A hidden rule labels the rows of this table. It goes by one to three of the table's principal directions, not those with the most spread.
[ 10.  -7.  16. -25. -28.  13.  -8. -13.   2.   7.   6.  -7. -12.  10.   3. -24.  -5.  11. -27.  -5. -19. -27.  16.  -4.  -1.  37.  -8.   3. -13. -10.] f
[-18.  26.  -3.  16.  28.  23. -11.  41.  60.  26. -34.  19. -25.   6.  36.  -8.  -6. -13.  29. -11. -16. -29.   7.  16.  -8.  -2.  16.  -1.   5. -26.] e
[ -5.  22.   7.   8. -36.  -6.  17.  14. -24.  15.   7.   4. -11.  31. -31.  -8.  12.  -6.  21.  23.  29. -20. -19.  20.   5.  37.  -5. -14.   0.   2.] f
[ 10.  -8.   6.  20.  15.   1.  22. -22. -35. -19.  41.  11.  18. -13. -25.  15.  14.   1. -17.   1.  40.  36. -14.  -7.   8.   3.   3.  -3.  -1.   1.] e
[ -9. -24. -27.  27.  18. -18. -42. -48.  13.   6.  -2.   3.  14. -16.  18. -10. -16.  -4. -11. -25. -18.  24.   7. -20. -24. -15. -26. -15. -21.   8.] g
[ 10.   1.  10.  31.  18.  19.  16. -16. -14. -12.  35.  23. -26. -13. -28. -22.  24.  15. -39. -24.   6. -11.  21.   5.  25.  29.  26.  11. -19.   3.] f
[ -8.  18.   5.  44.   9.  -4.  45.  22. -11.   1.   7.  20.  13.  11. -28.   6.  10. -31.  59.  37.  85.  27. -43.  38.  25.  19.  23.   4.  15.  11.] h
[ -1.  16. -16.  10. -10. -24. -15.   1. -21.  15.   8.  10.   8.  -2. -10. -10.  10. -13.   8. -16.  18. -15.  -3.  -8. -58.  32. -58.  -9. -14. -12.] e
[-19.  37.  -5. -36. -62. -23. -28.  49.  55.  18. -61.  -2. -22.  12.  29. -11. -32. -17.  45.  28. -26. -69.  -3.  38. -12.  55. -37.  20. -11. -16.] f
[ 14. -21.   0.  13.  49.  19.   4. -26. -20. -23.  36.   8.  -3. -27.  -3.  11.  17.  29. -60. -38. -22.  26.  25. -30.   5. -40.  21.  -3.  -1.   0.] e
[ -2.  19. -12.   0.   7. -21.   9.  19. -50.   9.  14.  -3.  38.  15. -25.  32.  28. -22.  35.   5.  42.  22. -31. -24. -50. -28. -34. -28.  20. -13.] d
[  3. -11.   4.  26.  33.  25.  -6. -27.   5.  -8.  32.  23. -25.  -5. -10. -18.  20.  19. -50. -32. -25. -10.  30. -14.  23.  -5.  35.  -7. -22.  -4.] e
[ -6. -17. -19.  18.  26.  -9. -22. -23.  11.   1. -10.  -8.  13. -20.  18.   4.  -8.  -4.   2. -15. -16.  30.   2. -13. -12. -38.  -7.  -5.   0.  17.] g
[  6.  -6.  -1.  52.  31.   8.  28. -20. -12. -11.  19.  18.  20.  -5. -23.   2.   5. -15.  21.   4.  63.  53. -21.  10.  35.  14.  34.   6.   6.   6.] h
[ -6.   3.  -2.  70.  37.   8.  15. -30. -21. -20.  42.  21. -11. -29. -40.  10.  33.  -2. -18.  -8.  20.  35.  -8.   8.  46. -18.  40.  -6. -10.  29.] f
[ -6. -11.   1. -10.   3.  11. -24.  -8.  44.   9. -17.   5. -14.  -5.  39. -18. -27.   8. -17. -14. -30. -19.  21.  -1. -10.  12.  -7.   4. -14. -19.] e
[ 10.  52.   6.  10. -18.  14.  25.  55. -32.   4.  18.  11. -21.  29. -39.  26.  37.   7.   9.  15.  -5. -30. -21.  26.  22.  22.  16. -19.  21.   1.] f
[  8. -17.  -3. -65. -36. -25. -18.   2. -33.  10.  -8. -42.  18.  19.   4.   3.   2.   9. -11.   4. -41. -18.   5. -30. -50. -37. -46. -16.  10.  16.] g
[ -4. -27.   0. -60.  28.  29. -38.   4.  42.  31. -56. -41.  -2.   8.  66. -18. -16.  11.  -6. -45. -73. -10.  47. -56. -49. -73.   3.  -3.  20. -27.] e
[  5.  14. -10.  92.  70.   9.  46.   8. -27.   2.  36.  36.  24.  -5. -37.   4.  37. -33.  44.  -4.  90.  56. -36.  20.   9.  -1.  32.  -4.  18.  19.] h
[  0.   5.  18.   8. -34. -17.  30.  -7.  -8. -15.  21.  14.  21. -14. -16.   4. -16. -27.  24.  46.  83.  16. -38.  35.  12.  68. -24.  21. -11.  -5.] f
[  9.  -8.   5. -10. -47. -29.  11. -27. -47. -23.  24.  -8.   1.  -2. -47.  -9.  10.   9. -20.  17.  16.  -5.  -1.   5.  21.  33. -12.  13. -19.  28.] h
[  1.  11.   5.  -6.  15.   9.  10.  26. -15.  11.   7. -15.  13.  14. -10.  19.  31. -17.  23.  10.  -3.   5. -17.  -9.  -8. -49.  13. -18.  24.  12.] e
[-11.  17.  -1.  28.   0.  -9.  13.  -9. -41. -15.  28.   3.   0. -11. -47.  27.  34.  -6.   2.   8.  25.  21. -18.  -5.  21. -21.  12. -12.   0.  11.] d
[ -9. -19.   9. -32. -17.  11. -38. -18.  54.   5. -25. -13. -27.  -7.  37. -27. -22.  11. -29.  -8. -68. -38.  35.  -4.  12.  -4.   8.  12. -24.   0.] f
[-14.  70.   8.  44. -33.   5.  39.  55.   8.   6. -17.  46. -36.  25. -44. -14.   9. -21.  63.  25.  80. -39. -21.  58.  45. 112.  27.  23.  -6. -38.] f
[-12.  32.   3.  82.  66.  26.  45.  17.  -8.  -4.  27.  44.  -2.  -4. -42.   9.  44. -29.  41.  -5.  83.  35. -21.  12.  37.  -3.  63.   0.   9. -15.] d
[ 10.  44.  -6.  20. -37. -22.  33.  29. -92.  24.  31.   8.  22.  51. -70.   7.  42. -19.  45.  15.  82.  -2. -45.   3. -46.  56. -46. -35.  16. -11.] f
[  6. -31.  14. -39. -42.  -1. -27. -44. -13.  -4.  16. -45.   4. -12.  11.  18. -12.  19. -49.  17. -63.  11.  -4. -13.   8. -33. -20. -21.  -3.  36.] f
[ -2.  -3.  10. -37. -31.  -2.  -5.  -7.  -8.  -5.  -9. -15.  -4.   9.  -5.  -2.  -6.   9.  -9.   3.  -7. -13.  13. -18.   3.   6.  -3.   5.  -5. -18.] e
[ 19. -11.  23. -12.  24.  33.  21.   6. -11.  -5.  33.  -9.   5.  -1.  -2.  12.  23.   6. -28.   2. -15.   8.   0.  -7.  14. -33.  30.  -6.  18.  12.] e
[ -5.  34. -13. -24. -68. -41. -19.  26. -33.   8.   2.  -5.  -3.  36. -35.  13.  18.  -3.  15.  30. -23. -51. -20.  10. -18.  23. -45. -28. -10.  10.] e
[  27.    5.    8.   40.   13.   -3.   69.   -4. -113.   -1.   67.   -1.   56.   30.  -83.   22.   56.  -25.   36.   22.  116.   70.  -58.   -8.   -5.    2.    6.  -26.   36.   23.] g
[  1.   0.  -3. -44. -44. -17. -13.   0. -22.   2. -19. -30.  12.  16.   0.  17. -13.   9.   5.  11. -17.  -1.  -5. -18. -16.  -7. -29. -10.  10.  -6.] f
[-30.  32.   0.  26. -16.  -1.  -8.  32.  73.  18. -42.  27. -32.  -5.  33. -14. -35. -22.  45.  25.  13. -34. -13.  57.  15.  54.  -3.  14. -14. -16.] e
[ -4.  16. -16.  57.  42.  -7.  15.  -1. -44.   9.  38.  25.  17.   8. -37.  10.  42. -17.  17. -16.  50.  27. -21. -13. -29. -18.  -6. -32.   4.  -2.] e
[  2.   1.  -3. -36. -35. -12. -30.  -5.   6.  -2.  -7.  -3. -19.   2.   6. -15.  -7.  18. -34. -13. -50. -48.  29. -12. -16.  23. -27.   4. -25. -12.] f
[  6.  32.  -1.  34.  -6.  -4.  33.  19. -66.   5.  36.  12. -10.  20. -62.   1.  50.   0.   6.  -1.  36.  -9. -16.  10.  -2.  19.   1. -18.   7.  16.] g
[-11.  48.   2.  77. -16.  -5.  27.   1. -34.  -4.  35.  32. -13.  -4. -66.  11.  33. -23.  29.  22.  72.  13. -41.  40.  41.  62.  11.  -7. -10.   7.] e
[ 11. -29.   3.   5.  12.   5.  -1. -38.  -8. -13.  20.  -4.   7. -16.   1.  -5.  -6.  14. -35. -11.  -6.  25.  10. -11.  11.  -7.   6.   3.  -7.  13.] g
[-23.   7.  -4.  -8. -14.   0. -47.  -1.  71.   0. -30.   8. -47. -33.  49.  -7. -33.  15. -32. -10. -75. -47.  28.  20.   7.   8. -13.  11. -31.  -7.] d
[ -1. -39.   4. -17.   1.  -9.  -9. -60. -37. -12.  26. -22.  21. -17.  -9.   4.   2.  11. -38. -14.   5.  38.  10. -48. -18. -38. -16. -11. -11.   1.] e
[-11.  -9.  14.  18.  47.  54. -15.  -6.  67.   6. -16.  -3. -38. -27.  43.  -4.  -6.  10. -25. -23. -62.   2.  27.   4.  45. -45.  64.   6.   4.   4.] e
[  1. -31.   1.  23.  61.  43. -10. -32.  29.  -9.   1.   4. -36. -13.  14. -23.   8.  35. -55. -49. -62.   7.  53. -22.  49. -53.  78.   5.  -6.  12.] h
[ -5. -15.  -9. -25. -21. -23. -19. -17. -26.  11.  -1. -17.   7.  21.  -6.  -9.   3.   8. -10.  -5. -17. -11.   8. -27. -36. -21. -30. -22.  -8.   5.] g
[  9. -16.   0. -43. -30. -18.  -8.  -7. -26.  -2.   1. -34.  28.   7.   5.  24.  -9.   4.  -5.  20. -18.  14. -16. -17. -21. -30. -32. -15.  14.  15.] f
[  1. -41.  16. -28.  25.  39. -31. -29.  66.   1. -21. -25. -17. -26.  61. -14. -28.  17. -43. -21. -78.   2.  38. -16.  23. -46.  35.  13.  -3.   6.] f
[  5.  11.  -3.  -7. -30. -22.   9.   3. -44.   0.  17.   7.  -2.  18. -38. -16.  19.   3.  -4.  -1.  23. -26.   3.  -4. -21.  37. -27.  -1. -13.  -3.] f
[ -3.  -7.   4. -27. -38.  -8. -23.  -4.  56.  -4. -33.   5. -21. -17.  43. -24. -52.   9. -13.   8. -26. -37.  18.  28.   5.  60. -25.  32. -26. -12.] g
[ 12. -36.  13. -51.  -1.  15. -22. -12.  30.  12. -13. -27.  -1.  -3.  45. -29. -18.   9. -30. -15. -53. -22.  32. -19. -25. -17. -10.  11.  -4.   4.] g
[-32. -22.  -5.   1.  28.   8. -39. -13.  96.   8. -52.  -3. -10. -27.  72.  -5. -47. -13.  15.  -1. -38.   8.  14.   4.  10. -42.  17.  12. -10.  -8.] e
[  5.  17. -14.  -6. -11. -23.   7.  25. -19.  -4. -10.   2.  19.  -1.  -2.  22.  -8.  -5.  24.   8.  24.   7. -19.   6. -28.  15. -37.   3.  14.  -9.] f
[  17.  -35.   11.  -89.  -31.   13.  -34.  -24.  -15.  -14.   -6.  -48.  -23.   10.    9.   -6.    3.   57.  -84.  -30. -119.  -38.   61.  -57.    8.  -53.   13.   -3.   -5.    5.] f
[-13.  28.  -2.  -8. -52. -23.  -6.  21.   9.   4. -25. -13.   7.  -4.   7.  31. -24. -18.  41.  44.  12.   1. -41.  34.   1.  27. -38.  -2.   8.   5.] e
[-16.  39.  13.  11. -23.  11.  10.  44.  49.   7. -20.  31. -36.   9.   9.  -7. -15.  -9.  26.  28.  14. -47. -10.  53.  31.  62.  14.  14.  -9. -24.] d
[-10. -18. -14.  -1.   9. -21. -20. -22.  -6.  -1.   1. -17.  19. -18.  13.  20.  -5.  -4.  -3.   1. -16.  27.  -9. -17. -24. -54. -25. -17.   2.  20.] f
[ -2.  30. -20.   8.   7. -12.  -2.  24. -15. -23.  -8.  13.  -6.  -2. -28.  30.  20.   9.   7. -11. -12.  -4.   5.  -9.  21. -14.  18.   4.   4. -12.] f
[ 14.  37. -26.  20.   3. -27.   6.  53. -25.   6.   9.  23.   9.  20. -24.   9.  27. -11.  27.   3.   3. -29. -20.  23. -30.  19. -30. -11.   9.  17.] g
[  2.   4.  11.  -6.   8.   4.  20.  -6. -36. -22.  24.  -6.  13. -21. -23.  33.  18.   1. -11.   2.  29.  31.  -9. -22.   4. -23.   4.   2.  10. -15.] d
[ 16.  -1.  15. -11. -13.   2.  24. -16. -81.  -4.  43. -25.  24.  13. -58.  13.  47.  -4.  -7.   1.  31.  25. -13. -35.  -7. -17.   0. -17.  14.  10.] e
[ -3.  -3. -10.   4.  27.   8.   2.  11.  11.  -3. -23.  -6.   2.   2.  14.  17.  -7.   8.  12.  -6. -13.  23.   2.  -7.  15. -44.  29.  -2.  23.   1.] g
[ -6. -15.   1. -49. -22.  -4. -34. -12.  23.   3. -38. -37.   6.  -8.  29.   3. -20.   0.   0.  -4. -44.  -3.  17. -28. -12. -29. -13.  10.   1.  -7.] f
[-12.   3.   4.  57.  13.  10.  17. -21.   9.   3.   4.  15.  -6. -11. -15. -13.  -2. -17.  25.   6.  54.  31. -16.  24.  35.  27.  27.   8.  -5.   8.] g
[   4.  -43.  -11.  -94.  -31.  -11.  -65.  -25.   49.  -14.  -58.  -44.   -2.  -15.   71.    5.  -61.   42.  -52.  -20. -118.  -19.   51.  -42.  -13.  -40.  -25.   15.   -8.  -14.] f
[  2.  47.  -2.  15.   7.   8.  32.  56.  -8.  -5.  -7.  36. -22.  21. -30.  -3.  21.   2.  26.  -7.  36. -34.   6.  17.  13.  46.  25.  16.   6. -36.] f
[ 20.  -5.  20. -33. -26.  14.  22.  21. -13.  14.  -4. -29.   9.  20.   9.   0.  -7.   2.   9.  24.  -2.  -2. -17.  16.  -2.   9.  -4.  -1.  29.  19.] h
[  2.  36.  -9.   2.  -4. -15.  16.  49. -23.  11.  -1.   9.  10.  17. -16.  16.  19. -16.  38.   9.  28. -15. -23.  10. -34.  12. -27.  -8.  17. -10.] e
[ -3. -30.  -5.   5.  26.  11. -27. -32.  19.  16.   1. -10.  -4.  -9.  33. -17. -10.  11. -31. -27. -41.   7.  19. -18. -24. -36.  -7. -18.  -6.  12.] f
[ 15. -41.  13. -45.   2.  -7.   2. -49. -34. -35.  26. -30.  39. -51.  12.  33. -14.  13. -49.  -7.   8.  56.   4. -47. -23. -37. -33.  15.   3.  -9.] e
[-11. -19.  -4. -58. -39. -14. -48. -15.  44.  13. -54. -25.  -8.   0.  46. -27. -43.   6.  -4. -11. -50. -34.  34. -21. -30.  11. -35.  16. -19. -23.] f
[ 22. -22.  31.  -1.  25.  44.  29. -40. -34. -32.  45.  -7. -11. -23. -33.   0.  29.  28. -64. -25.   0.  29.  28. -30.  56. -14.  63.  17.   0.  -2.] f
[ 18.   9.  -2.   9.  24.   3.  20.   3. -50. -33.  54.  23.  -4. -15. -32.  36.  30.  33. -58. -18.  -7.   6.   6. -15.   4. -14.   3. -12.   1.  -8.] e
[ -5. -44.  -5.  48.  54.  -6.   0. -79. -17. -26.  45.   8.  33. -53.  -6.  10.   2.  -8. -30. -18.  44.  82.  -5. -30.   1. -41.   2.  -2. -18.  12.] e
[  5.  14.   4.  16.  32.  17.  35.  26. -51.  23.  19.  -7.  26.  37. -30.  18.  43. -18.  40.   2.  49.  32. -29. -20. -24. -43.  16. -34.  41.  -3.] e
[-34.   1. -25. -12. -14. -38. -43.  11.  44.  22. -51. -16.   7.  -9.  49.  10. -34. -22.  41.  17. -28.  -7. -14.   7. -47. -40. -51. -13.  -2.  11.] f
Here are more rows. What is the label of each one?
[ -1.   0.  -7. -32. -25. -32. -16. -11. -38.  -6.  18.  -4.  21.   3. -17.  12.  11.  -1. -14.  -3.   4. -10.   1. -35. -50.  -4. -54. -15. -16. -20.] ~ d
[-12. -18. -29.   1.   9. -21. -47. -18.  37.  10. -28.   4.  -6.  -1.  36. -18. -26.   9. -10. -22. -51. -15.  24. -10. -26. -17. -23.  -9. -20.   4.] ~ h
[-18.   9. -17.  56.  40. -17.   8.   3.   5.   7.  14.  35.  11. -15.   1.   2.   4. -24.  27.  -1.  54.  19. -22.  15. -30.  -2. -21. -11.  -8.  -2.] ~ f
[  1.   0.  -2. -34. -23.   0. -18.  21.  23.  21. -31. -11. -10.  28.  28. -16. -19.   8.   5.   1. -40. -38.  11.   4. -20.   9. -15.  -6.   3.  -5.] ~ g
[ 26.  14.  11.  82.  58.  34.  74.   3. -77. -21.  83.  34.  -1.  19. -90.  12.  77.   6. -12.  -1.  61.  41. -22.  13.  70. -11.  88. -18.  21.  36.] ~ h
[  7.  -6.  -5.  64.  55.  13.  23. -23. -14. -16.  39.  37.  -7. -28. -18.  -9.  16.   7. -26. -30.  38.  30.   7.   5.  15.  13.  23.   7. -10.   3.] ~ g
[ 28. -25.  18. -37.  10.  34.  -5. -20. -21. -15.  29. -29.  -5.  -7.   2.  17.  17.  37. -71. -21. -71.   7.  26. -34.  20. -47.  27. -10.  13.  12.] ~ f
[ 13. -10.  -8. -27.  15. -13.  -5. -17. -56. -31.  29. -19.  28. -21. -24.  44.  29.  15. -35. -19. -19.  32.   7. -56. -18. -65. -11.  -9.   9.  -3.] ~ e
[  33.    8.   15.  -18.   -1.    8.   40.    6. -101.  -15.   64.  -12.   20.    7.  -58.   28.   56.   17.  -37.  -10.   23.   15.   -9.  -33.  -23.  -12.  -13.  -18.   23.    1.] ~ d
[-22. -18.  -3.  -6.  19.   2. -26. -24.  32.  -4. -24. -22.   5. -33.  33.  21. -17.  -5.   0.  -5. -26.  33.   5. -22.   3. -65.   7.   1.   2.   0.] ~ d
[ 12.   2.   2. -63. -43.  -8.  -4.  45.   5.  26. -34. -22.   3.  50.  24. -15. -18.   7.  19.  18. -31. -49.   1.   7. -35.  13. -28.  -7.  18.  -2.] ~ h
[  6.  -7.  -6.   9.   5.  -2.  -3. -17. -22.   1.  16.  -4.  10.  -3.  -5.   8.   4.   6. -14.  -9.   0.  19.  -5. -11. -15.  -8. -15. -15.   3.   6.] ~ f
[-11.  -6.   7.  26.  35.  26.   4.   3.  54.  12. -19.  11. -14. -18.  41. -12. -23.  -8.  11.  -4.   7.  11.   2.  22.  11.   0.  23.  11.   4.  -5.] ~ f
[ -9. -17.   5.   1.  31.   5.  -6. -27.  -3. -20.  23.  -3.   7. -25.  -8.  17.  20.  -2. -24.  -8. -10.  23.   9. -31.  14. -60.  24.  -3.  -9.   1.] ~ d
[ -1. -16.  13. -11.  -6.  19.  -3. -28.  -3.  -6.   4.  -8. -18.   5.  -6. -11.  -1.  23. -34. -13. -19.  -1.  24. -19.  28.  -5.  29.  -1.  -8. -10.] ~ e
[ -3. -14.   8.  57.  48.  24.  20. -53. -29. -31.  47.  12.  -4. -39. -37.  17.  28.  10. -37. -22.  30.  63.   4. -21.  52. -32.  54.   0.  -6.   6.] ~ d
[ -7.  16.  -8.  -2. -15.  -8.  -8.  19.  19.  19. -33.   7.  -8.   7.  15. -22. -17. -10.  29.  -8.  15. -24.   5.  10. -30.  44. -28.  12.  -4. -23.] ~ f
[-13.   4.   3. -42. -52.  -9. -27.   7.  38.   8. -46. -12. -26.  11.  22. -23. -32.   7.   5.   9. -35. -48.  21.   8.   5.  34. -12.  17. -17. -15.] ~ f
[-13.  -1.  -1.  -3.  13.   8. -24.   0.  44.   2. -12.  10. -24. -18.  32.  -6. -13.   7. -21. -15. -39. -24.  22.   0.  -5. -10.  -1.   4. -16. -14.] ~ d
[-11.  16.   7.  46.  27.  28.  13.  14.  38.  14.  -5.  23. -20.  -3.  13.  -7.  -4. -12.  21.   3.  20.   4. -10.  33.  27.  17.  33.   1.   4.  -4.] ~ e
[  2. -47.  -2. -79. -22.  -9. -51. -48.   0.   0. -25. -55.  17.  -9.  36.  -1. -24.  21. -42. -26. -73.   6.  39. -69. -39. -58. -33.  -4.  -6. -10.] ~ e
[-13.  -6. -19.  15.  13. -15. -32.  -4.  42.  18. -16.  18.  -6.  -3.  34. -26. -19.  -9.   4. -14. -18. -22.  10.   8. -37.   8. -31.  -5. -22.  -1.] ~ g
[ -3.  -1. -11. -43. -53. -27. -50. -12.  17.   6. -18.  -6.  -9.   3.  23. -12. -28.  13. -26.  -6. -52. -48.  19. -10. -37.  38. -61.  -4. -31. -20.] ~ e
[  8. -50.  22.  11.   0.  -9.  27. -89. -53. -49.  62. -19.  48. -55. -29.  37.  -5.  -2. -37.  26.  66. 104. -30. -21.  38. -24.   3.   8.  -6.  24.] ~ d
[ -6.  21.   1.  41.  31.  16.  13.  12.   9.   4.  13.  30.   0.  -2.  -7.   7.  12. -16.  18.  -4.  39.  11. -13.   9.   7.  17.  17.  -4.   0. -24.] ~ d
[ -6.  -4.   9.  27.  24.  19.  15.  -9.   4.  15.   8.   9.   1.   9.  -5. -18.   9. -15.  16.  -5.  37.  15.  -3.  -1.   3.   3.  23.  -5.   1.  -8.] ~ f
[  7.  33.  -2.  -4. -43. -14.  21.  49.  -2.  16. -21.  17.  -5.  43. -12. -20. -11.  -9.  46.  26.  37. -42. -18.  43.  -5.  84. -19.  10.   5. -12.] ~ h
[ -6.  25.   4.  34. -20. -11.  17.   4.   8. -11.   7.  31.  -7. -14. -20.  -5.  -8. -18.  23.  22.  57.  -4. -21.  41.  25.  75.  -6.  22. -19.  -8.] ~ f
[-11.  20.  -4. -19. -24.  -6. -11.  42.  54.  19. -57.  -1.  -7.  13.  35. -13. -32. -19.  53.  19.  -2. -32.  -5.  30.  -7.  34. -11.  20.   5. -16.] ~ g
[  1. -17.  13. -63. -47.  -5. -24. -13.  12.   2. -17. -23. -19.   0.  20. -26. -20.  20. -36.  -6. -48. -45.  35. -15. -17.  17. -26.  14. -20. -11.] ~ e
[-19.  20. -11.  51.  -5. -20.   3.   1.  18.  -1.  -2.  29.  -6. -13.  -8.   1. -11. -20.  31.  21.  41.   6. -27.  42.  16.  39.  -9.   4. -16.   8.] ~ f
[ -3.  11.  -2.  25.  20.  11.   6.   0.   3.  -4.   9.  23.  -7.   2. -12.  -3.  10.  -2.   1. -12.  19.   2.   5.  -2.  12.  13.  20.   0.  -7. -20.] ~ f
